One turn moves every row onto another: examples first, then more rows asked
q_347: [ 13  -5   1  25 -10  40  19  13  26  15  10  11]
q_292: [ 33  20  -3 -10  -9  13  24 -31 -42  48  -9  -2]
q_663: [ 42  16  -4  -3  13  48  25  -1 -34  25  -8  -1]
q_746: [  4   6  21  31  10  45  20 -28  -8   5  19 -26]
q_930: [ -7 -37  -4  -7 -12 -13  -4 -15 -29  13   3  17]
q_427: [ 16   4  10   9 -12  22   8 -41 -12  48 -33  11]
q_97: [  1 -24  11   9 -23 -12   4 -27   0  31  12  29]
q_776: [ 38   1 -11  -3  -1  34  26  26 -10  17  16  17]
q_632: [ 29  22 -10   6 -19  20  32   9  -6  15  44  -7]
q_768: [ 36  -5  -9 -15  -5  14  21   0 -29  45 -14  28]
q_695: [ -4 -12   5  12  21  38  13 -15 -37  -6   6 -30]
q_812: [  7 -29  14   5  -7   4  -1 -32 -14  36 -15  32]
q_390: [-11  -7   3  16   6  25  16 -12 -24 -11  30 -35]
q_471: [ -4  34 -17 -14  26   7   1  -1 -13  19   5 -32]
q_57: [ -2  16 -23 -17  27   6  -2  23  -1  15   5 -11]
q_122: [ -2  20 -22 -23   6 -18 -13   5  -4  22   7  -1]
q_75: [ 24  24  -7  -5 -31  -6  28 -26 -23  42  26  -6]
q_210: [ -3 -28  -1   9  21  37  11   8 -26  -8   6 -10]
q_190: [ -4 -29   2  -8  -2  -3  -5 -32 -44  18 -15   8]
q_535: [ 16 -16   1   7 -18  16   6 -11   7  42 -21  35]
q_491: [ 27   1 -14  -8 -28  -5  24   6 -10  39  23  23]
q_231: [ 20  -1   8  21  10  58  16  -4   4  23 -21   5]
q_973: [-13 -22  -3   0 -24 -20  -1 -29 -27  12  19   0]
q_575: [ 14  23  13  27   0  51  21 -29  -3  23  -6 -23]
q_876: [  1  28 -17 -24  17  -7 -14 -12 -21  27 -12 -12]
q_813: [  0  -4  14  31   1  35  21  -8  10   0  37 -12]
q_216: [ -6  28 -20 -14  19   0   2  11   0  14  18 -24]
q_946: [  7   0   1  15 -40  -2  11 -19  20  38  10  18]
q_72: [  8  20   6  31 -20  32  23 -14  20  16  25 -18]
q_881: [ 33  36  -1   4  -6  34  30 -18 -29  22  20 -25]
q_104: [  0  22 -18 -18  35  14  -2  10 -13  19  -8 -18]
q_583: [ -9 -24  -3  14   6  25  15   9 -15 -13  30 -15]
q_246: [ -4  32 -19 -22   7 -16 -12 -12 -11  23   5 -16]
q_439: [  7 -20  14  26  14  45  18   5   7   1  16   7]
q_320: [ -9 -14   3  -2 -14 -10  -2 -46 -43  17   2 -10]
q_182: [  7  18   9  16 -34   6  13 -49   0  43  -2  -6]
q_743: [  4 -10  20   9  -9   3   2 -57 -24  38 -14  10]
q_507: [  3  16 -20 -26  17  -8 -15   5 -13  25 -11   3]
q_131: [ 10 -10  19  25  24  55  16 -14 -11   7  -1  -7]
q_664: [ -3  -6  16  13 -26 -12   6 -53  -9  32  14   7]

q_583 goes to q_973
q_231 goes to q_535
Now these:
q_507 goes to q_57
q_776 goes to q_491
q_664 goes to q_746

